In the rows, 128 means zero.
One hidden turn or mirror swaps the rows below in pairs. Which row is each named row swapped with?
The rows were stretched afterwards, more along some directions than others.
J214: [157 177  88 134 108 159 114 184 126 125  65 157 133 108 144 114 146 121
 164 126 135 141]
J589: [125  98 115 147 128 154 149 166 118 118 102 128 100 129 151 127 151 128
 133 121 125 100]
J705: [126 117 126 179 146 114 117 148 143  70 105  99 139 108 120 100 131 112
 113 130 119 107]
J535: [110 100 165 110 155  92 111  76 118 135 173  93 121 161 107 147 106 138
  95 120 105 104]
J299: [112 152 124  63 122 150 110 123 106 171 144 115  98 147 135 145  99 145
 116 132  98 140]
J131: [148 125 121 137 165 102 107 109 127 126 146 116 140 147 118 140 109 134
 122 108 126 140]
J48: [120 174 112 141 130 133 116 147 135 100  84 143 154 127 124 145 137 131
 154 127 132 143]
J621: [144 111 144 134 128 121 111  93  99 139 120 114 148 143  99 131 110 130
 127 142 129 109]
J680: [133 127 112 159 115 147 136 143 124  77  81 118 137 100 135 100 155 106
 108 145 146 126]
J729: [122 130 128 106 127 129 135 120 113 167 156 136 112 144 125 131  96 161
  91 125 120 117]
J359: [117  58 176 129 133 152 143 119 104 145 167  70  85 146 113 134  92 137
  94 142 118  72]
J391: [165 109 168 112 107 125 133 140  99 180 124 123 117 145 129 145 127 127
 109 152 126  97]
J730: [ 98 126 127 127 133 138 124 129  99 140 107 138 108 105 118 160 115 161
 144 133 122 127]
J969: [133  65 150 137 138 108 114 131 118 134 146  99 123 150 128 144 121 128
 109 138 119  90]
J769: [111 126 118 121 130 113 117 107 135 154 161 136 134 151 127 129 109 169
  96 141 101 109]
J904: [136  78 151 156 143 138 116 136 113 135 119 104 123 134 134 130 122 115
  85 154 133 103]
J571: [154 142 102  91 139 145  98 134  97 177 119 141 107 134 142 161 111 156
 158 122 115 143]
J771: [107  96 149 128 138 170 126 105 119 116 138 107  98 137 105 133 118 119
 117 139 118 126]
J8: [ 92 132 106 140 153 139 131 152 125 131 114 147 117 111 131 115 116 127
 139 113 117 121]
J148: [110 101 127 159 135 147 128 154 117 111  97 141 112 121 127 129 140 117
 145 114 128 118]
J437: [136 138 115  84 131 124 125 134 122 147 154 114 109 145 154 127 138 136
 104 124 123 139]
J267: [141  91 120 160 141 110 142  87 129 123 160 121 133 138 105 153 111 123
 118 130 119 109]
J178: [119 100 145 112  99 141 127 140 112 178 140 137 100 150 132 135 139 125
 113 142 116  99]
J197: [144 141 121  79 110 154 102 135 107 147 126 120 103 154 150 129 140 145
 139 131 118 142]
J507: [134  95 142 129 112 156 111 175 100 148 103 130  99 125 149 123 128 125
  95 156 115  67]
J328: [142  96 151 147 124 180 165 157 112 113  87  98  86 120 136 136 148 101
 124 131 153  94]
J200: [121 143 106 143 111 143 150 155 129 103  81 143 135 113 132 107 122 134
 150 133 128 113]
J766: [134 132 151  85 138 118 105  92 104 178 136 131 128 160 100 164 120 153
 149 132 123 145]
J745: [151 105 164 136 106 152 120 161 141 126 133  78 125 127 141 126 126  97
 120 136 137 108]
J846: [138 125 125 176 124 137 128 152 143  75 105  97 115 101 129  98 139  86
 116 123 133 105]
J860: [127 140  97 122 131 122 130 155 121 143 125 123 133 120 159 102 118 136
 118 119 119 118]
J313: [133 128 115 165 145 120 104 123 149 102 145  93 126 125 122 121 120 111
 135 102 132 135]
J25: [ 98  75 153 193 131 154 151 148 152  93 122 107  98 107 120 129 134  89
 129 136 146  84]
J395: [150  97 169 142 131 140  99 134 126 154 150  94 110 140 131 140  95 112
 113 120 125  72]
J68: [118 108 126 107 102 144 132 153 130 151 152 120 127 139 127 129 119 141
 140 123 135  96]
J154: [131  92 155 161 141 160 132 160 120 109  96  93 101 108 129 132 147  74
 137 136 137 103]
J76: [167 161 101 118 120  98 100 128 124 146 125 150 136 141 131 121 159 115
 145 123 115 147]
J989: [139 124 104 109 117 144 142 111 131 141 160 133 127 142 134 125 123 154
 123 135 135 148]
J659: [158 109 148 159  95 145 142 166 121 128  65 141 128 111 137 118 140 104
 133 155 143 105]
J679: [140 102 134 134 146 125 126 139 103 157 116 122 131 127 114 116 130 109
 125 134 139 121]
J15: [137 128 133  86 124 140 136 113  96 182 134 131 106 163 135 152 118 142
 127 112 131 143]
J445: [124 129 109 180 132 150 136 138 143  63  99 101 151 107 121 110 139 117
 122 142 153 133]
J253: [104 109 108 143 146 163 157 158 126 128 131 135  87 105 140 107 129 134
 119 126 124 118]
J511: [111 103 150 122  92 164 168 135 128 134 130 132 131 128 122 143 117 134
 149 128 139 106]
J84: [115 114 154 117 119 153 118 137 112 140  97 131 106 124 121 147 136 117
 171 142 137 133]
J594: [126  93 169 175 106 135 163 135 139  98 102 105 143 110 115 109 125 122
 116 126 137  94]
J46: [134  96 139 154 116 135 124 121 116 116 105 121 124 121 107 172 121 127
 138 135 137  98]
J644: [151 153 141 116 123  92  84 101 123 130 128 106 162 157 128 147 130 125
 121 127 137 132]

J178 is swapped with J621
J328 is swapped with J48
J771 is swapped with J507
J437 is swapped with J131
J679 is swapped with J76

One hidden turn or mirror swaps the rows below in pairs. Which row is each named row swapped with?
The rows were stretched afterwards, more along some directions than others.
J425: [143 123 140 144 162 119 125 140 105 119 154 139 134 116 115 146 136 120
 162 146 125 156 166]
J945: [110 136 115 129 133 102 124 136 116 150 133 145 127 116 130 121  86 146
 120 140 103  89 129]
J90: [133 144 132 145 137 140 100 140 112 141 136 112 129 113  81 159 135 110
 143 137 120 134 156]
J505: [138 121 116 135 152 148 114 112 111 134 145 119 121 121 110 125 117 131
  82 142 154 156 147]
J840: [115 135 136 152 104 136 115 127 121 110  97 119 118 137 125 137 114 116
 139 129 117 117 146]
J560: [115 124 118 132 150 144 135 134 120 112 108 107 144 128 132  92 138 124
 139 124  91 118 141]
J578: [143 106 113 117 155 137 118 119 121 117 145 119 134 140 145 128 130 126
  99 147 158 154 122]
J473: [141 132 147 137  98 126 130 128 133 136 117 147 117 129 143 133 146 131
 116 113 128 148 120]
J683: [129 130 148 163 143 123 107 145 125 118 152 131 119 101 117 128  97 116
 151 149 107 130 177]
J496: [105 150 160 107 132 126 132 115 116 120 136 135 122 113 123 150 115 140
 136 125 104 150 130]
J664: [131 102  98 106 143 131 133 114 109 120 145 121 125 139 124 101  97 153
 109 137 129 155 153]
J376: [123 138 120 128 131 137 153 143 128 162 111 141 117 110 139 107 149 130
 126 132 129 155 132]
J557: [151 144 135 135 133 134 119 123  97 106 150 102 119 128 112 132 120 145
 134 123 114 161 134]
J171: [115 154 107 136 138 105 119 139 124 153 134 142 133 110 129 123  97 150
 112 141 100  82 139]
J448: [134 127 129 123 139 134 155 140 133 168 115 131 122 117 145 108 149 121
 142 126 127 158 138]
J2: [137 117 126 115 137 134  99 147 132 176 132 152 116 102 109 140 111 121
 152 149 129 139 174]
J59: [132 143 133 116 141 127 156 134 133 178 123 134 109 117 137 119 145 134
 147 132 143 158 132]
J819: [117 131 155 145 100 104 140 118 133 104 144 128 120 114 130 121 142 158
 134 135 113 120 131]
J234: [135  99 128 136 161 128 132 136 105 118 175 108 133 138 132 121  98 133
 126 164 156 143 152]
J717: [132 130 114 162 141 163 107 147  89 123 133 119 118 110 117 132 134 131
 147 150 119 124 148]
J674: [129 138 151 136 129 128 119 138 133 114 136 103 138 125 123 145 109 132
 103 111 122 142 104]
J954: [137 119 113 112 171 125 143 126 110 129 164 157 138 108 121 136 111 154
 124 161 124 170 146]
J518: [113 135 138 123 152  96 124 125 140 174 142 174 107 103 108 137 107 144
 116 136 131 117 145]
J364: [154 104  93 104 159 128 112 137 107 134 171 110 129 141  99 125 113 156
 120 171 143 163 161]
J458: [140 139 123 121 133 129 162 127 135 164 128 140 104 116 146 110 152 124
 154 125 139 158 120]
J107: [129 101 110 149 136 149 109 118 113  93 131  84 142 134 138 109 135 125
 115 143 108 129 159]
J895: [106 165 141 170 125 137 124 128 129 164 132 147 115 104 126 145 115 139
 153 143 125 113 113]
J324: [142 122 124  97 154 116  93 151 122 121 143 140 126 113 112 132 113 140
 129 150 127 157 149]
J520: [127 102 160 148  89 115 131 127 141 135 126 136 118 124 131 138  93 128
 114 126 155 102 131]
J501: [119 137 141 141 136 126  99 135 120 129 119 123 108 107  95 118 132 146
 157 145 113 143 154]
J424: [134 129 146  94 133 125 144 131 102 112 147 125 147 114  97 149 141 140
 130 117 123 163 128]
J230: [119  95 136 123 141 137 125 133 115 140 122 111 140 131 155 121 115 131
 142 129 137 130 131]
J198: [107 117 150 145 134 127 114 131 143 148 137 145 115 139 124 125 101 134
 122 163 131 127 162]
J790: [134 103 151 153 137 125 136 135 139 117 140  90 129 121 136 131 106 119
 136 152 111 135 158]
J173: [132 137 127 116 132 129 161 137 132 172 123 143 110 118 138 118 145 128
 144 123 146 158 123]
J118: [126 147 115 118 137  96 124 139 131 146 145 135 130 120 137 121  94 151
 118 135 102  98 136]
J286: [132 117 129 140 137 139 156 133 122 114 152 144 131 109 146 110 106 128
 115 123 117 137 140]
J260: [114 129  95 109 141 123 114 136 137 121 115 145 117 126 136 111 128 153
  96 130 117 143 144]
J842: [135 132 121 172  96 154 119 136 101 108 146 134 122 123 135 116 131 140
 100 135 120 149 144]
J375: [124 134 158 134 140 140 126 134 143 157 157 147 100 109 105 120 119 136
 152 117 124 149 149]
J691: [127 138 119 136 110 124 134 130 128 132 111 154 123 121 138  94 125 105
 131 112 128 109 135]
J551: [126 111 147 127 136 137  94 116 136 153 108 111 116 142 117 139 117 112
 153 132 121 112 137]
J949: [106 142 153 156 135 134 128 117 136 132 121 131 117 126 119 135 111 108
 143 144 150 117 134]
J127: [129 166 134 140 152 105 126 141 120 163 139 130 108 118 103 137 147 138
 156 127 111 116 140]
J110: [127 128 113 124 156 137 117 126 116 127 130 101 139 111  96 152 109 130
  92 147 134 122 145]
J636: [134 125 118  96 147 121  86 137 122 139 139 145 131 119  99 131 132 135
 134 137 124 147 166]
J720: [152 143  96 127 160 103 142 135 106 167 178 168 111 118 126 101 138 146
 130 155 131 164 146]
J702: [130 116 146 176 110 142 116 161 126 113 144 131 127 114 133 133 108 108
 134 154 139 121 134]
J179: [ 87 146 133 138 157 122 103 123 102 129 128 160 112 106 117 131 101 157
 114 118  91 107 157]
J668: [117 163 133 137 130 101 121 129 124 160 141 161  90 111  93 145 100 146
 158 136 117 134 156]
J714: [141 117 100 116 139 128 108 160 109 117 155 152 148 105 117 115 124 159
 112 153 112 138 152]
J530: [126 117 103 148 113 148 106 115 107 143 127 137 122 123 142 127  92 145
  76 145 123 117 148]
J770: [122 133 130 155 151 130 126 156 127  99 144 116 127  99 141 113 144 150
 134 144 110 157 134]
J631: [107 141 114 129 134  98 130 134 127 144 137 147 131 119 141 117  84 156
 119 143  98  89 131]
J77: [139 131 116 128 124 122 123 165 124 130 164 140 122 128 120 133  90 149
 103 132 112 152 140]
J31: [104 143 123 132 133 107 124 138 123 146 127 136 134 117 136 119  79 152
 119 144 100  85 138]
J477: [133 101 124 158 122 147 120 115 124 110 140 119 145 134 116 116 115 126
  96 145 150 117 136]
J33: [114 120 156 127 102 124 123 134 127 132 153 121 106 110 117 127 118 156
 119 140 148 125 137]
J943: [129 120 117 117 146 148 113 145 102 113 149 127 137 131 117 136 107 133
 102 140 151 126 164]
J754: [148 127 137 167  92 147 126 139 119 106 144 126 107 127 145 118 120 139
  94 140 143 158 115]

J448 is swapped with J171
J790 is swapped with J110
J557 is swapped with J501
J945 is swapped with J458
J551 is swapped with J717
J664 is swapped with J668
J260 is swapped with J77

